Each row has a name. After each piece below comes the name of the row it's from, unless a question asks for something else. Each question is about the rows just above it.

G: [-43 -85 -84  88 -35  31]
K: [ 58 -33 -43 -70   8 -81]
U: [ 76 -82 -24 -38  30  64]
B: [-43 -85 -66  88 -35 -41]
Q: [-60 -18  81 -22 -19 -51]
M: [-78  17  75  68  24 -44]
F: [-27 -92 -43  -5 -89  16]
Y: [-43  17  36 -87 -48  55]
Shuffled G with one entry gone: [ 88 -35 -43  31 -84], missing => [-85]
Shared by M and Y: => [17]

T: [-34 -15 -18 -37 -64 -15 -15   5   9  24 -17 -33   3  23 -14   4 -15 -34
 -37 -15  -1  10  25 -15  14  -7 -18   1  -1 -15  37  26   2 -48 -37 -19
 -31  -4  -4  -6  36   4 -18  14 -11 -37  17  16]
C: [ 37  36  21   1 -14 -20 -46 -14   3   7  51  -6   7 -10 -15  -6  26  45
 -22 -15 -12  -1 -14  24  37  -6 -13  28  36  18  44 -22 -12  28  16  33
  24 -23 -48  38 -28  44  15  -4   4   0  10   1]
H: [ 31   8 -31 -37 -50 -57  41 -10  31 -15 -21 -60 -52 -63  13  17 -18  18
 -49 -17  40  19  19   7  -9  -9 -34 -16  -8  -9 -21  27  12  10 -21  29
  16   5 -43  41  28  47  74 -39  17  -1  24 -12]
W: [-38 -13  -9  -4 -33 -27  -8  -3   1 -10  17 -11  37  -8  11  -6  -2  27
  26  14  25   8  33 -30   5  -9  17 -21  20  -3  25 -10 -30  -9  -2  -4
 -25  39  -1  -8  16  -8 -38   1  28  -9 -34  18]
Z: [-34 -15 -18  13 -64   1   8   5   9  24 -17 -33   3  23 -14   4  -5 -34
  10  33  -1  10  25 -28  14  -7 -18   1  -1 -15  37  26   2 -48 -37 -19
 -31 -14  -4  -6  36   4 -18  14 -24  -6 -12 -19]
V: [ -6   6 -25  12 -33  27   4 -30  14 -21  -6 -14  20  29   7  -4  -4 -27
 -57  17 -27  -7  -7   3  19  -9  24 -41  32 -18 -47  -5 -22 -48  44 -11
  -2   6 -52   4  -3  56 -72  67  11  12 -12 -17]
A: [-40   2 -26   3 -11 -24  -5  -9  21  25   9 -17  26   8 -30 -22 -14 -11
  26   0  -2  -6  40 -24  -5 -12  12 -36  18   2   4 -14 -15   9  10 -29
  10   3  -1   3 -12   7 -41   7   3 -23 -23  12]
which: [-40   2 -26   3 -11 -24  -5  -9  21  25   9 -17  26   8 -30 -22 -14 -11
  26   0  -2  -6  40 -24  -5 -12  12 -36  18   2   4 -14 -15   9  10 -29
  10   3  -1   3 -12   7 -41   7   3 -23 -23  12] => A
[ 37  36  21   1 -14 -20 -46 -14   3   7  51  -6   7 -10 -15  -6  26  45
 -22 -15 -12  -1 -14  24  37  -6 -13  28  36  18  44 -22 -12  28  16  33
  24 -23 -48  38 -28  44  15  -4   4   0  10   1] is in which row? => C
Which row holds [-34 -15 -18 -37 -64 -15 -15   5   9  24 -17 -33   3  23 -14   4 -15 -34
 -37 -15  -1  10  25 -15  14  -7 -18   1  -1 -15  37  26   2 -48 -37 -19
 -31  -4  -4  -6  36   4 -18  14 -11 -37  17  16]? => T
[-38 -13  -9  -4 -33 -27  -8  -3   1 -10  17 -11  37  -8  11  -6  -2  27
  26  14  25   8  33 -30   5  -9  17 -21  20  -3  25 -10 -30  -9  -2  -4
 -25  39  -1  -8  16  -8 -38   1  28  -9 -34  18] is in which row? => W
Shuffled C with one entry gone: [  7 -22 -14 -23  44  36 -15  18  36 -13  -6  10  -6   3 -14 -20  45 -15
  24   0 -28 -12  44 -46  16  26  28  15  24  -1  28 -22 -12   4   1 -14
   7  -4 -48  33 -10  -6  38  37  37  51   1], missing => [21]

R: [ 18 -21  36  29  30  30 -81 -72 -21 -35]
E: [ 81 -36  18  29  36 -11 -72 -21 -33 -21]
X: [ 81 -36  18 -21  36 -11 -72 -81  30 -21]
D: [ 20   7  29 -97   1 -66 -32  85  29  29]
Repeated in D: => [29]
Which row holds these entries in another order? [-21  30 -81 -72 -11  36 -21  18 -36  81] => X
Which value appears more than once in E? => [-21]
Shared by D and R: => [29]
Which row holds [ 18 -21  36  29  30  30 -81 -72 -21 -35]? => R

